Here are some numbered points:
Array([ 0.7,  0.0,  0.1,  0.0,  0.0,  0.6, -1.1,  0.0,  0.1, -0.6, -0.1, -0.2,  0.7, -1.0, -0.2,
       -0.9]) 0
Array([ 0.0,  0.0, -0.8,  0.6,  0.6,  0.4,  0.8,  0.2,  0.1,  0.2, -0.6, -0.8, -0.5,  0.5, -0.5,
        1.4]) 1
Array([ 3.4,  0.2,  0.9, -1.8,  0.3, -1.1, -3.9, -3.2,  0.5,  1.8,  0.8,  6.9,  2.1, -1.2, -1.7,
       -4.4]) 2
Array([-0.4, -0.1, -0.6,  0.4,  0.5, -0.1,  1.1, -0.6,  0.5,  0.3, -0.7, -0.2, -1.0,  0.2,  0.4,
        1.0]) 3
Array([-0.6, -0.7,  0.4,  0.2, -0.9,  0.4, -0.1,  0.6, -0.9, -0.9,  0.2, -1.0, -0.3, -0.7, -0.1,
       -0.3]) 4
Array([ 0.6,  0.1, -0.4,  0.6,  0.7,  0.2, -1.9,  1.4, -1.2, -0.1, -0.3, -0.1,  0.9, -0.1, -0.2,
       -0.9]) 5
Array([-2.2, -0.6, -0.1, -0.7, -0.8,  0.1, -0.6,  0.7, -0.9, -0.4,  0.8, -1.1, -0.2, -0.1,  0.9,
        0.4]) 6
Array([ 0.9, -0.2, -0.7,  1.6,  0.8, -1.2,  5.2, -1.8,  3.6,  1.7, -4.5, -0.9, -3.4,  2.5,  1.9,
        6.4]) 7
Array([-2.2,  0.4, -1.8,  0.9,  0.4, -0.4,  2.6,  1.0,  0.6, -0.5, -1.6, -1.3, -2.4,  0.9,  0.2,
        1.7]) 8
Array([ 3.7,  3.1,  0.2, -1.1,  1.8, -0.1, -1.7, -2.4,  1.3,  0.7,  0.7,  2.9,  1.7, -0.6, -0.9,
       -0.6]) 9
Array([ 0.9, -0.1,  0.3, -0.6,  0.1,  0.1, -0.7, -0.8,  0.1,  0.1,  0.3,  1.1,  0.4, -0.5,  0.0,
       -0.9]) 10
Array([ 2.2,  0.4,  0.3, -0.3,  1.0, -0.3, -1.0, -0.9, -0.2,  0.1, -0.3,  2.0,  0.7, -0.1,  0.0,
       -0.5]) 11
Array([-1.8, -0.8,  0.1, -0.1,  0.0,  0.5,  1.1,  0.9,  1.0, -0.5, -0.4, -1.4, -1.0,  0.4,  0.6,
        0.3]) 12
Array([-0.9, -0.3,  0.8, -1.9, -0.9, -0.6, -1.7, -0.3, -0.7,  0.9,  0.7,  3.4,  1.9, -1.6, -0.4,
       -3.5]) 13
Array([ 0.5,  0.1,  0.4, -0.6, -0.4,  0.1, -0.9,  0.3, -0.5, -0.3,  1.1,  0.6,  0.9, -0.6, -0.1,
       -1.3]) 14
Array([ 0.9,  1.1,  0.6, -0.7,  0.7, -0.2,  1.0, -0.6,  1.0,  0.6, -0.7,  0.3,  0.0,  1.0, -0.4,
        0.5]) 15
Array([ 1.4,  0.3,  0.1,  0.6,  1.3,  0.7, -0.1, -0.6,  0.0,  0.2, -0.2,  0.4,  0.2,  0.1, -0.4,
        1.1]) 16
Array([-0.5,  0.1, -1.0, -0.2, -0.1,  0.3,  0.5,  0.2,  0.0, -0.5, -0.7, -1.3, -0.5, -0.4,  0.4,
        1.0]) 17
Array([-1.1, -0.5,  0.4,  0.2, -0.6,  0.4,  0.2, -0.6,  0.1,  0.0, -0.1, -0.9, -0.9,  0.4,  0.9,
        1.0]) 18
Array([ 1.2,  0.2,  0.9,  0.2, -0.5, -1.3, -0.4, -0.9,  1.5,  1.0, -0.1,  4.3,  1.6,  0.3,  0.8,
       -1.4]) 19
Array([-0.2,  0.4, -0.6,  0.2,  2.4, -1.0,  3.6, -1.5,  3.1, -0.8, -2.7, -3.4, -1.7,  1.0, -0.8,
        3.7]) 20
Array([ 1.3,  1.1, -2.9,  0.6,  3.5,  1.3,  4.2, -2.0,  3.0, -0.9, -7.1, -4.6, -4.5, -0.4, -1.3,
        8.7]) 21
Array([ 2.2,  0.3,  0.8, -1.0,  1.0, -0.7, -0.6, -1.9,  1.3,  0.8, -0.8,  1.7,  0.4,  0.1, -0.5,
        0.6]) 22
Array([ 0.1,  0.0,  0.7, -0.3, -0.2, -0.9, -1.3, -1.7, -0.8,  2.9, -0.1,  3.0,  2.2, -0.1,  0.4,
       -1.5]) 23
Array([-0.2,  0.0,  0.4,  0.1, -0.4,  0.2,  0.6,  0.1, -0.1, -0.3, -0.5, -1.3, -0.4,  0.1,  0.4,
        0.7]) 24
Array([ 0.7,  0.3, -0.5,  0.0,  0.3,  0.1, -0.7,  0.3, -0.1,  0.4,  0.0,  0.5,  0.4,  0.0,  0.2,
       -0.4]) 25
Array([ 0.9,  0.3, -0.2, -0.4,  0.5, -0.1,  1.4, -0.6,  1.1,  0.4, -1.7,  0.2, -1.0,  0.7, -0.6,
        0.4]) 26
Array([ 0.0, -0.6,  0.8, -0.8,  0.4, -0.1, -1.0,  0.4, -0.2,  0.2, -0.1,  1.6,  1.0, -0.5,  0.1,
       -0.9]) 27
Array([-0.4, -0.1, -0.7,  0.7,  1.3, -0.2,  0.9,  0.1, -0.6,  0.2, -1.7, -0.5, -0.9,  0.6,  0.0,
        1.8]) 28
Array([ 1.3, -0.1,  0.3, -0.1,  0.2,  0.0,  0.4, -0.5,  0.1, -0.2, -0.4,  0.2,  0.2,  0.8, -0.2,
       -0.3]) 29
Array([ 0.1,  0.2,  0.3, -0.5, -0.1,  0.1, -0.3, -0.1, -0.2,  0.2,  0.5,  0.6,  0.2,  0.5,  0.0,
       -1.2]) 30
Array([ 0.0, -0.5,  0.2, -0.3, -0.7,  0.1, -0.3, -0.2, -0.4,  1.0,  0.2,  1.3, -0.3, -0.6, -0.5,
       -1.1]) 31
Array([ 0.8,  0.3, -0.3, -0.3,  0.8, -0.3,  0.9, -1.2,  0.7,  0.4, -1.1, -0.3, -1.3,  0.7, -0.2,
        1.2]) 32
Array([ 0.8,  0.3,  0.1,  0.2,  0.1,  0.0, -0.8, -0.6, -0.3, -0.1,  0.8,  0.9,  0.5, -0.1, -0.2,
       -0.4]) 33
Array([ 0.7,  0.6, -0.2,  0.1,  1.1, -0.3,  0.6, -0.7,  0.7,  0.5,  0.5,  0.3, -0.4,  0.4, -0.2,
       -0.2]) 34
Array([ 0.7,  0.0,  0.1,  0.3,  0.3, -0.3, -0.3,  0.3, -0.3, -0.4,  0.3,  0.1,  0.5,  0.2,  0.2,
       -0.2]) 35
Array([-0.2,  0.0,  0.3, -0.8, -0.8, -0.4, -1.3, -0.1, -0.6,  0.4,  1.1,  1.2,  1.0, -0.2, -0.4,
       -2.3]) 36
Array([ 1.7,  0.5,  0.2, -0.8,  0.7, -0.3, -1.4, -1.2,  0.5,  0.6, -0.1,  2.1,  0.8, -0.2, -0.5,
       -1.2]) 37
Array([-1.8, -0.4,  0.0,  0.7, -1.7,  0.4,  0.7,  0.8,  0.0, -0.5,  0.2, -2.0, -0.3,  0.5,  0.0,
        1.3]) 38
Array([ 0.1, -0.1,  0.6, -0.3, -0.2, -0.1, -0.5,  0.2, -0.2,  0.5,  0.4,  0.9,  0.5, -0.1,  0.5,
       -1.4]) 39
Array([-0.3, -0.1, -0.3,  0.7,  0.1,  0.3,  1.9,  0.3, -0.3,  0.3, -0.5, -2.0, -1.4,  0.4,  0.0,
        1.1]) 40
Array([-1.2,  0.4,  1.2, -1.0, -0.7,  0.2, -1.7, -0.7, -1.9, -1.2,  1.1,  2.4,  1.5, -0.8, -0.8,
       -3.2]) 41
Array([ 0.1, -0.5, -0.2, -0.2, -1.0, -0.2, -1.8,  2.1,  0.2, -0.1,  1.8,  1.8,  0.8, -0.2, -0.2,
       -1.8]) 42
Array([ 0.7,  0.0,  0.1, -0.1,  0.2,  0.0, -0.3, -0.3,  0.3,  0.2, -0.3,  0.4,  0.2, -0.2, -0.1,
        0.3]) 43
Array([ 0.7,  0.0,  0.1,  0.3,  0.6,  0.8,  0.1,  0.2, -0.7, -0.4,  1.2, -0.3,  0.1, -0.2,  0.3,
        0.2]) 44
Array([-0.3, -0.1,  0.4,  0.1,  0.2,  0.1, -0.4,  0.1, -0.5,  0.4,  0.4,  0.5,  0.6, -0.1,  0.3,
       -1.1]) 45
Array([-0.8, -0.4,  0.2,  0.9, -0.7,  0.2, -0.6,  1.3,  0.3, -0.8,  0.1, -0.4, -0.2, -0.1,  0.3,
       -0.1]) 46
Array([ 2.0,  0.5, -0.2, -0.9,  0.5, -0.6, -1.0, -0.9,  0.5,  1.3, -0.4,  2.4,  0.1, -0.2, -0.4,
       -1.4]) 47
Array([ 0.6,  0.0, -0.8, -0.1,  0.3,  0.2, -0.2,  0.7, -0.2,  0.1, -1.0, -0.7, -0.3,  0.2, -0.5,
        0.6]) 48
Array([ 1.5,  0.2, -0.7,  0.5,  1.9, -0.3,  0.4, -1.3,  0.1,  1.1, -0.8,  0.4, -0.5, -0.3, -0.3,
        2.2]) 49
Array([ 1.9,  0.3,  0.0, -0.5,  0.8, -0.1, -0.7, -0.9,  0.8,  0.3, -0.4,  1.4,  0.2,  0.1, -0.4,
        0.2]) 50
Array([-8.9, -2.0, -3.5,  4.7,  1.2,  0.2,  0.2,  7.4, -4.0, -0.4, -1.2, -6.8, -1.8, -0.2,  0.8,
        3.6]) 51
Array([ 1.0, -0.2,  0.4,  0.1,  0.4,  0.0,  0.1, -0.7,  0.5,  0.3,  0.0,  0.9,  0.2,  0.1,  0.0,
        0.1]) 52
New points follow, each followed by the numbers of its three nearest points above by angle, nearest first.
Array([ 0.9,  0.2,  0.0, -0.8, -0.3,  0.1, -2.1,  0.2,  0.2, -0.9,  1.1,  0.5,  1.1, -0.6,  0.3,
       -1.9]) 14 0 36
Array([-1.2, -0.5, -0.7,  0.1, -0.4, -0.3,  5.6, -0.6, -0.9, -1.0, -1.2, -4.5, -4.0,  2.0,  0.5,
        3.8]) 40 24 8
Array([-1.1,  0.3, -0.6,  0.4, -0.3, -0.1,  1.3,  1.2,  0.1,  0.3, -0.7, -1.0, -0.9,  0.7,  0.2,
        1.0]) 8 40 12
Array([-0.1,  0.4,  0.9, -1.8, -1.0,  1.3, -4.0,  1.9, -1.3, -1.4,  3.7,  1.7,  3.1, -1.4, -0.7,
       -6.3]) 14 36 41
Array([-0.3, -1.0,  0.5,  0.3, -1.2,  0.0,  1.1,  1.1, -0.1, -0.3, -0.1, -0.7,  0.5,  0.7,  0.0,
        0.2]) 38 24 12
Array([ 0.7,  0.1, -0.3,  0.0,  0.4, -0.8, -0.1, -0.1, -0.4, -0.3,  0.1,  0.2, -0.3, -0.5, -0.2,
        0.1]) 11 49 35
Array([-1.2, -0.3,  2.3, -0.3, -2.5,  0.1, -2.8,  0.9, -0.1, -2.0,  3.5, -0.2,  2.6,  0.1, -0.4,
       -3.0]) 14 36 41
Array([-0.7, -0.7, -1.5,  1.6,  1.1,  0.1,  3.8,  0.3,  0.7,  1.4, -1.8, -2.8, -2.8,  0.9,  0.3,
        2.7]) 40 3 1
Array([-0.6,  0.2,  0.3, -0.7,  0.0,  0.2,  0.4, -0.5,  0.4,  0.8, -0.4,  0.0, -0.6, -0.6, -0.1,
       -0.9]) 31 13 26
Array([ 1.0,  0.1, -0.2,  1.0,  0.2, -0.7,  2.1, -1.4,  0.5,  0.4, -1.0, -1.0, -1.4,  0.4,  0.0,
        3.4]) 7 21 32
Array([ 0.0,  0.4, -0.4, -0.5,  0.4, -0.4, -0.3, -0.9,  0.0,  0.6, -0.3,  1.0, -0.1,  0.1, -0.3,
       -0.5]) 47 37 2
Array([-2.6, -0.9, -0.1,  1.1, -0.2,  0.2,  0.4,  0.9, -0.5,  0.9, -0.3, -0.8, -0.9,  0.4,  1.6,
        0.4]) 51 12 18
Array([ 0.7,  0.3, -0.8,  0.3,  0.9,  0.2, -0.3,  0.1, -0.1,  0.4, -0.2, -0.1, -0.6, -0.1, -0.6,
        0.6]) 49 48 16
Array([ 0.4,  0.4, -0.2,  0.1,  0.4,  0.3,  0.6, -0.4,  0.3, -0.4, -0.7, -0.5, -0.7,  0.5, -0.2,
        1.1]) 21 32 20
Array([-0.8, -0.1, -0.2,  0.7, -0.8,  0.3,  0.4,  0.7,  0.0, -0.2,  0.3, -1.5, -0.6,  0.3,  0.0,
        0.0]) 38 51 12
Array([ 0.9,  0.1, -0.1,  0.0,  0.4, -0.2,  0.0, -0.3,  0.0,  0.1,  0.2,  0.3, -0.2,  0.1, -0.3,
        0.1]) 50 34 11
Array([ 0.7,  0.1, -0.3,  0.0,  0.1,  0.0, -1.0,  0.2, -0.4,  0.1,  0.1,  1.2,  0.4, -0.3, -0.6,
       -1.4]) 2 36 37
Array([-0.7,  0.0,  1.6,  1.3, -0.7,  1.2,  2.8, -1.2,  0.6, -0.9, -0.6, -5.1, -1.0, -0.5,  2.4,
        4.6]) 24 18 40
Array([-0.7, -0.3, -0.5,  0.6, -0.4,  0.2, -0.6,  1.1, -0.5,  0.4, -0.2, -0.4, -0.1,  0.6, -0.3,
        0.5]) 51 38 46
Array([-0.9,  0.4, -0.4,  0.4, -0.7,  0.9, -0.4,  0.7, -1.2, -0.1, -0.8, -0.7,  0.0,  0.2,  0.0,
        0.3]) 51 38 4
Array([-0.6, -0.3, -0.2,  0.0, -0.7, -0.1,  0.9,  0.5, -0.2, -0.1,  0.3, -1.0, -0.4,  0.2,  0.1,
        0.3]) 38 40 12
Array([-1.1, -0.8, -1.4,  0.4,  0.9,  0.3,  1.0,  2.0, -0.6, -0.4,  0.2, -1.5, -0.7, -0.4, -0.6,
        0.6]) 51 8 40
Array([-0.1, -0.1,  0.6, -0.1, -0.1,  0.3,  0.4, -0.8,  0.2, -0.2,  0.0, -0.7, -0.6,  0.2,  0.0,
        0.9]) 18 24 20
Array([ 0.4, -0.3,  0.1,  0.1,  0.0,  0.0,  0.0,  0.0, -0.1,  0.2,  0.0,  0.1,  0.3,  0.0,  0.0,
       -0.1]) 52 11 35
Array([-1.8,  0.1, -0.8,  1.8, -0.4,  1.5,  0.3,  1.8, -2.2, -0.4, -1.5, -4.0, -0.7, -1.3, -0.6,
        1.4]) 51 17 38
Array([ 0.1, -0.2,  0.0,  0.1, -0.1, -0.1,  0.2,  0.0, -0.3,  0.1, -0.1,  0.1,  0.2,  0.4,  0.2,
        0.1]) 29 35 28
